In the rows, 128 means zero.
A state moves one step at a time under one of 6 hidden systems, and each row is a state written as 22 numbers. Each run below is a few steps of one system.
run 1, q_274, 9 rows:
[[131 158 103 144 109 112 110 129 140 115 149 130 122 153  98 158 133 146
  165 141 140 110]
 [111 143 136 113 110  90 142  99 147 121 136 102 121 126 122 125 143 123
   83 135 120 143]
 [157 122 136 126 154 144 130 137 151 155 131 125 102  91 115 123 122 140
  120 159 103 104]
 [123 153 167 141 126 114 145 138 138 131 137 136 117 142 125 159 113 103
  152 109 145  96]
 [122 117 142 122 150 121 130 110 109 135 136 120  96 134 150 120 119 133
   80 100 150 149]
 [161 109 124 123 144 148 109 134 120 124 145 116 105 143 125 147 121 150
  159 155 132 123]
 [109 135 132 111  97 101 135 102 148 110 149 133 139 152 125 168 112 126
  134 127 139 129]
 [141 123 119 138 149 101 127 103 150 140 141 136 116 113 129 108 117 147
   91 143 107 150]
 [162 124 151 147 145 121 144 134 153 131 130 130 114 141 127 140 134 112
  155 167 115  88]]
run 2, q_140 (9 x 22):
[[122 153 106 163 120 137 142 146 141 150 121 134 119 103 108 134 144 112
  122 106 132 102]
 [156 134 121 140 141 140 111 152 134 148 137 113 103  98  99 135 122 142
  153 141 121 120]
 [115 131 117  99  98 147 113 146 123 131 128 121 153  96 109 145 113 134
  158 119 125 143]
 [119 136 136 120 136 131 127 134 134 146 125 156 154  92 132 102 102 134
  119 120 101 147]
 [144 130 127 136 125 138 135 128 134 120 144 126 150 146 140 104 127 127
  141 167  83 153]
 [123 117 105 149 106 159 168 127 140 128 124 140 155 143 150 131 146  99
  126 133 108 117]
 [156 115 114 170 159 146 138 143 136 144 114 158 120 130 137 124 137 117
  142 136 126  90]
 [149 110 112 137 132 141 109 163 108 125 110 113 135 116 114 136 143 119
  183 127 146 127]
 [114 118 114 100 126 138 108 150 113 137  89 132 151  66 113 109 135 134
  132 106 138 136]]
run 3, q_883, 9 rows:
[[142 131 148 131 136  74 143 115 192 149 129 149 145  75 105 131 104 119
  127 155  89 120]
 [151 141 196 145 143 126 154 161 122 145 133  79  89 121 125 134 131  80
  141 123 127 119]
 [113  93 148 117 130 163 174 112 117 128 116 148 134 150 187 132 124  97
   90 103 139 118]
 [138 100 119 145 172  87 111  97 128 136 144 156 105 128 141 138  91 154
  105 106 159 153]
 [125 130 116 132 109 119 119 132 102 126 148  65 117 122 119 116 137 120
  116 111 126 202]
 [122  86 129  79 103 120 149 101 160 121 120 119 159  99 135 140 126 116
  112 155 102 144]
 [141 129 174 139 144  55 136 122 160 135 131 129 122 110 112 152 107 100
  146 126 138 124]
 [133 126 160 156 137 135 166 141 112 140 118  99 121 128 153  98 149  76
  103 112 116 147]
 [134  64 134  98 153 135 145  98 132 134 118 134 111 116 163 142 118 126
   87 123 149 123]]
run 4, q_470:
[[151 114 114  91 129 124 104 122 123  87  97  91 122 154 118 108 198 155
  136 197 135 100]
 [ 96 157 110 110 112 106 133 117 154 120  78 157 145 109 112 108 181 136
   91 132 140  66]
 [138 170 136 134 150  76  98 136 151 150 123 117  99  71  77 101 133 154
  109 135 120 124]
 [118 176 163 106  84 147 142 159 133 135 139  73 121 107  94 140 138 108
  144 132 106 119]
 [103 146 113 147 111 160 159 128 143 166 144 149 124  93 130 137 102 117
   88  84 113 129]
 [155 118 114 161 131 114 124 126 138 144 175 107 108 124 111 160  94 126
  149 126 120 171]
 [126 101 149 132 106 141 169 132 121 116 129 110 149 155 155 149 133  72
  148 121 128 138]
 [137  80 112 134 162 138 133 120 130 141 111 177 146 108 157 120 108 129
  120 119 130 128]
 [143 123 118 127 134 106  90 140 109 104 124 128 147 143 117 129 128 141
  184 141 144 147]]
run 5, q_172, 9 rows:
[[137 110 120 110 105 132 149 124 155 116 106 112 150 121 123 126 168 109
  134 175 103 106]
 [115 144 122 145 109 136 146 133 150 133 136 165 140 138 123 171 112 114
  156 112 140  84]
 [146 127 152 163 158 145 140 156 118 156 128 149 133 107 143 108 100 103
  144 114 107 141]
 [139 123 114 132 124 171 122 161  88 115 104  99 135 140 133 101 172 117
  150 137 129 132]
 [107 102  87 119 116 129 113 125 110 125 111 135 130 117 124 159 133 130
  130  80 182 132]
 [138  82 124 106 139  99 120 119 142 139 117 135 154  71 124 129 102 124
  135 128 120 166]
 [119 127 135  94  84 135 150 131 151 116 114 112 169 113 116 128 152 105
  144 164  91 117]
 [110 146 108 150 106 163 161 134 156 146 133 173 141 127 130 156 118 113
  130 112 121  79]
 [156 134 122 187 155 157 129 166 119 159 137 152 135 114 131 109 102 114
  165 121 103 141]]
run 6, q_274 (9 x 22):
[[132 115 133 160 174 137 122 124  87 131 129 152  87 172 166 130 119 133
  109  82 186 119]
 [141 102 101 116 134 130  93 111  97  96 141 100  98 183 132 150 145 163
  141 136 172 140]
 [118 125  99  79  93 103 103  93 153 100 151 115 135 137 104 164 124 173
  132 160 128 140]
 [135 160 131 127 119  83 127 103 183 136 155 140 140 107 101 122 106 149
  119 171  78 136]
 [151 147 176 160 147 111 174 125 173 148 134 141 116 125 138 115 127  95
  111 163  86  91]
 [138 119 153 157 164 142 165 128 138 154 118 149  81 129 151 142 129 102
   94 101 155  69]
 [137 118 131 143 163 118 105 132  95 132 129 117  66 145 127 153 129 138
  124  86 201 113]
 [130 115 141  75 128 108  85 111 100  97 144  84  96 158 120 155 124 164
  140 133 172 151]
 [125 133 132  67 106 120 100  94 150 111 168 124 133 137 114 153  88 186
  134 170 105 150]]
run 7, q_172:
[[109 162 128 119 113 164 126 149 125 144 129 141 113 114 111 154 119 139
  134 100 148  85]
 [143 120 127 137 147 160 122 145 116 159 148 122 110  95 129 124  93 137
  126 111 114 158]
 [135 119 104 123 103 150 130 137 114 120 132  75 127 128 122 122 160 119
  128 142 114 161]
 [118 108  87 136 108 116 143 106 148 126 128 130 124 126 124 166 142 117
  112 111 153 121]
 [151 103 137 144 146  93 135 121 158 138 132 146 142 108 128 140 104 113
  150 142 114 134]
 [132 138 162 127 116 136 151 146 129 121 114 114 147 138 133 118 149  93
  153 148 107 113]
 [119 127 120 139 130 167 141 137 117 133 118 157 126 144 148 139 132 123
  127 107 150  90]
 [138 115 120 142 150 136 107 143 103 134 131 145 140 120 136 118 103 136
  153 109 133 160]
 [118 122 122 114 113 125 124 138 107 118 104  97 146 110 125 104 158 114
  123 122 129 158]]
run 8, q_911:
[[158 101 155 137 150 120 130 167 103 153 115  46  87  74 111 121 146  86
  132 106 142 166]
 [121  82 162  22 129 155 112 127 109 110  79 103 131  94 138 119 148 146
  112 150 147 106]
 [123 157 152  73 112 131  94 145 154 135 131 158 175  75  96 123  79 168
  173 165  79 126]
 [144 160 152 161 118 179 147 167 106 135 151 111 163 147 147  71 119  99
  159 156  48 182]
 [102 113  98 144  86 189 193 137 130 124  86 151 184 142 165 106 185  68
  111 125 101  98]
 [105 146 124 154  83 103 167 157 171 158 103 126 144  63  80 179 144  58
  151  78 147  85]
 [145 104 195 117 157 112 129 176  94 162 102  52  80  52 112 131 127  75
  130  74 165 152]
 [134  54 155   4 146 181  97 139 100 130  84  95 117  58 135 121 125 163
  115 150 140 120]
 [123 146 161  35  91 156  90 144 143 118 141 139 194  91 101 130  71 175
  199 190  62 146]]
run 9, q_140 (9 x 22):
[[143 119 135 109 122 154 120 154 112 117 112 105 130 130 120 137 150 123
  170 148 137 108]
 [102 147 120 117 122 146 114 150 108 136 100 149 145  96 123 111 130 134
  128  88 145 122]
 [140 145 116 140 147 119 101 137 118 135 130 124 128 107 117  86 127 154
  122 137 106 162]
 [119 129  95 118  87 134 137 116 143 117 137 109 155 127 121 126 145 127
  123 151  98 154]
 [126 138 115 153 125 130 162 118 168 143 127 167 142 121 133 129 128 115
  111 138 103  95]
 [164 132 138 169 142 138 138 153 139 136 138 127 117 146 125 137 129 107
  175 154 114 103]
 [129 107 123 117 116 174 133 162 108 137 110 110 131 105 125 150 135 105
  161 106 146 116]
 [128 123 117 111 154 149  94 149 107 143 103 160 137  85 125 104 112 160
  135 109 138 126]
 [125 138 110 123 122 109  95 135 110 113 127 122 168 115 118  90 127 146
  148 137 107 188]]
run 10, q_911 (9 x 22):
[[117 170 107 176  99  95 127 142 110 113 133  95 149 148 109 101 162  99
  141 112 120 179]
 [114 118 106 135 131 106 146 114 128 126  84 116 125 107 135  92 188 110
   64 114 141 125]
 [124 153 138  99 115 104 127 121 167 144 126 105  87  85  83 158 140 140
  101 134 141  83]
 [127 154 198  99 152 121 115 135 110 144 150 110  93 116 128 119  87 143
  111 114 130 144]
 [134 100 114 100 141 196 127 117 118 138 141 148 127 127 163 112 102 164
  100 143 100 141]
 [117 138 107 126  80 153 147 115 155 112 163 145 166 165 132 162 107 126
  160 152  97 130]
 [129 128 136 192 132  94 164 127 135 129 128 154 163 150 150 119 122  71
  144 108 119 151]
 [155  89  99 172 147 131 155 137 136 139  98 116 103 117 130 136 177  89
  118 120 154  95]
 [120 130 157  88 125 101 109 137 123 119 106 104  99 112 100 171 141 128
  146 109 191  83]]
run 11, q_883, 9 rows:
[[157  90 153 135 165  87 109 136 131 136 130 144 119 111 121 169  82 118
  184 113 165 129]
 [113 140 151 143 125 134 132 154  73 120 112 110 157 137 152  78 137  92
  134  90 125 187]
 [138  75 140  66 157 125 117  96 132 113 105 142 138 119 156 101 129 162
   95 170 119 129]
 [121 151 150 122 123  41 109 107 132 101 136  99 107 151 102 154 138 128
  136 118 175 134]
 [119 141 103 163 107 121 172 118 147 132 116 109 142 124 133  89 177  90
   77 133  92 144]
 [160  71 120 112 153 132 141 117 165 156 118 118  88  76 118 167 129 126
  108 142 141  90]
 [ 98 146 147 144 111 117 138 150 107 146 131 119 123 106 120 160 104  89
  136  44 170 146]
 [119 121 141 117 148 161 138 127 119 153 125 157 148  94 161  78  93 136
   83 117  84 168]
 [144 116 183  72 149 105 101 110 126 116 160  94  86 138 125 153  92 164
  133 153 142 141]]
run 12, q_470 (9 x 22):
[[147  95 118 121 118  85 127 116 160 117 128 119 132 119 105 180 129 114
  166 147 148 116]
 [108 119 169 113 132  88 140 133 123 123  89 142 162 105 140 113 129  89
  132 100 144 132]
 [134 127 144  95 149 150  98 145 110 139 120 141 142  89 127  95 100 159
  136 136 106 149]
 [107 179 104 133  90 160 112 142 108 112 150 130 150 164 120 124 128 148
  155 128 117 140]
 [128 145 105 178 134 141 154 113 125 134 147 126 104 161 151 101 149 121
   76 120 117 139]
 [173  93 111 144 143 135 142 118 157 133 139 108  94 134 122 155 147 126
  132 175 120 100]
 [122 110 131 130 122  96 145 132 146 121  95 142 144 118 119 163 146  89
  153 111 166  85]
 [126 109 156 108 161  94 107 141 111 143  90 133 132  65 124 106 114 125
  122  96 151 147]
 [113 143 138  69  98 156  95 149 102 118 130 106 155 105 112 119 113 156
  157 136 113 162]]

Name the system that made each run.
run 13, 2 rows:
[[122 189 170 177 161 155 149 145 127 152 143 191  99 165 150 126  98 123
  123  99 132  63]
 [160 152 151 166 190 163  92 168  60 138 136 124  91 155 149  69 119 154
  142 122 130 153]]
 -> q_172
run 14 (2 x 22):
[[145 112 126 149 168 143 149 108 160 172 154 155  97  99 147 127  88 141
   74 132  98 129]
 [138 119 153 122 121 141 126 134 109 138 175  72  80 137 123 176  95 118
  141 102 149 163]]
 -> q_883
run 15, 2 rows:
[[ 87 160 132  82  79  62 121 111 158 110 108 110 131 102  78 169 158 127
  119 112 172  91]
 [138 118 173 101 159 125 146 113 184 169 138 168 107  72 127 150  71 143
  100 142 104  84]]
 -> q_172
run 16, 2 rows:
[[ 93 148 145  97  84 168 174  92 156 150 182 111  91 132 139 177  90 128
   54 101 115 127]
 [137 134 134 163 127 117 161  94 175 159 202 143 108 140 136 177  58 125
  108 122  97 155]]
 -> q_883
run 17, 2 rows:
[[113 122 107 107 118 125  92 125 101 125 141 113 111 125 113 160 112 152
  134  88 175 156]
 [102 119 138  89 103 114 132  98 113 106 139 101 135 145 147 127 129 128
   92 117 133 175]]
 -> q_470
run 18 (2 x 22):
[[144 148 101 166 153 156 123 127 137 175 175 135  98  94 124 104  82 161
   87 121  82 179]
 [149 137 113 161  83 153 151 137 140 113 182  83 124 184 118 181 132  97
  185 156 110 138]]
 -> q_470
run 19:
[[106 162  83 179 109 113 128 132 125 127 134 145 142 140 118 127 137 118
  129  89 140 146]
 [159 103 116 148 147 116 141 127 152 154 133  99  96  87 112 131 137 116
  105 140 116 138]]
 -> q_140
run 20, 2 rows:
[[115 158 132 193 130  95 140 135 119 139 149 152 150 138 136 121  97  92
  140  76 128 176]
 [154 108 124 152 170 128 132 144 112 128  77 121 126 113 145  60 187 113
  106 150 120 120]]
 -> q_172
run 21:
[[116 126 100 130  94 124 147 124 162 139 130 129 153  91 109 147 126 113
  127 125 105 135]
 [136 129 137 158 145 100 141 143 140 151 111 133 139  85 120 105 130  96
  128 115 115 141]]
 -> q_274
run 22, 2 rows:
[[116 176 117 193  78 128 173 147 165 160 177 119 136 112  98 171  99  75
  151  95  97 146]
 [174  85 148 129 151 194 157 152 159 180 152 114  85  79 130 163  86 115
  133 151  90 108]]
 -> q_140
run 23, 2 rows:
[[127 147  74 159 115  97 119 114 156 115 131 146 138 141 103 131 153 144
  132 147 128 116]
 [135 156 152 158 147  78 129 138 148 144 123 137 115 105 103 130 123 110
  139 116 137 111]]
 -> q_172
run 24, 2 rows:
[[117 130  83 120 116 182 140 120 122 149 134  89  82 105 126 116 160 147
   53 115 124 132]
 [105 124 104  93  95 134 128 105 161 143 154 134 116  96 103 194  91 151
  116 107 144 119]]
 -> q_883
run 25 (2 x 22):
[[150  69 102  90 145 114 106  98 165 140 145 145 138  80 122 149  80 171
  128 161 105 161]
 [115 116 155 100 102  82 138 108 155 102 124 165 205 139 139 138  99 107
  168 151 102 147]]
 -> q_140
run 26 (2 x 22):
[[153 167 159 166 161 163 137 160 122 166 146 119  75 119 123 109 118 127
  117 125 110 104]
 [114 120 133 100 110 200 143 128 101 123 147 120 110 164 160 156 119 134
  117 112 143 115]]
 -> q_883
run 27, 2 rows:
[[130 114 135 153 147  88 148 105 141 114 114 158 136 158 153 127 140 105
  119 129 144 112]
 [149 107 102 167 156 114 129 127 119 139 118 112 101 118 128 114 155 119
  106 114 145 141]]
 -> q_883
run 28:
[[143 101 109 120 139 175 138 126 137 122 109 162 120 153 146 149 150 141
  137 156 144  52]
 [115 159  85 175 135 123  99 144 107 127 127 167 124 146 114 144 127 144
  158  82 177 110]]
 -> q_883
run 29, 2 rows:
[[104 157 122 141 123 129 134 126 114 120 117 154 163 143 150  77 141 126
  105 119 110 145]
 [123 145  81 164 105 140 155 127 156 145 130 127 123 113 113 130 157 114
  100 124 113 113]]
 -> q_911
run 30 (2 x 22):
[[149  80 111 151 157 169 123 160 108 159 119 152 132  92 142 144  91 114
  162  88 143 139]
 [118 106 130 141 125  96 118 136  86  99 116 129 165 159 146 136 124  96
  176  90 169 172]]
 -> q_274
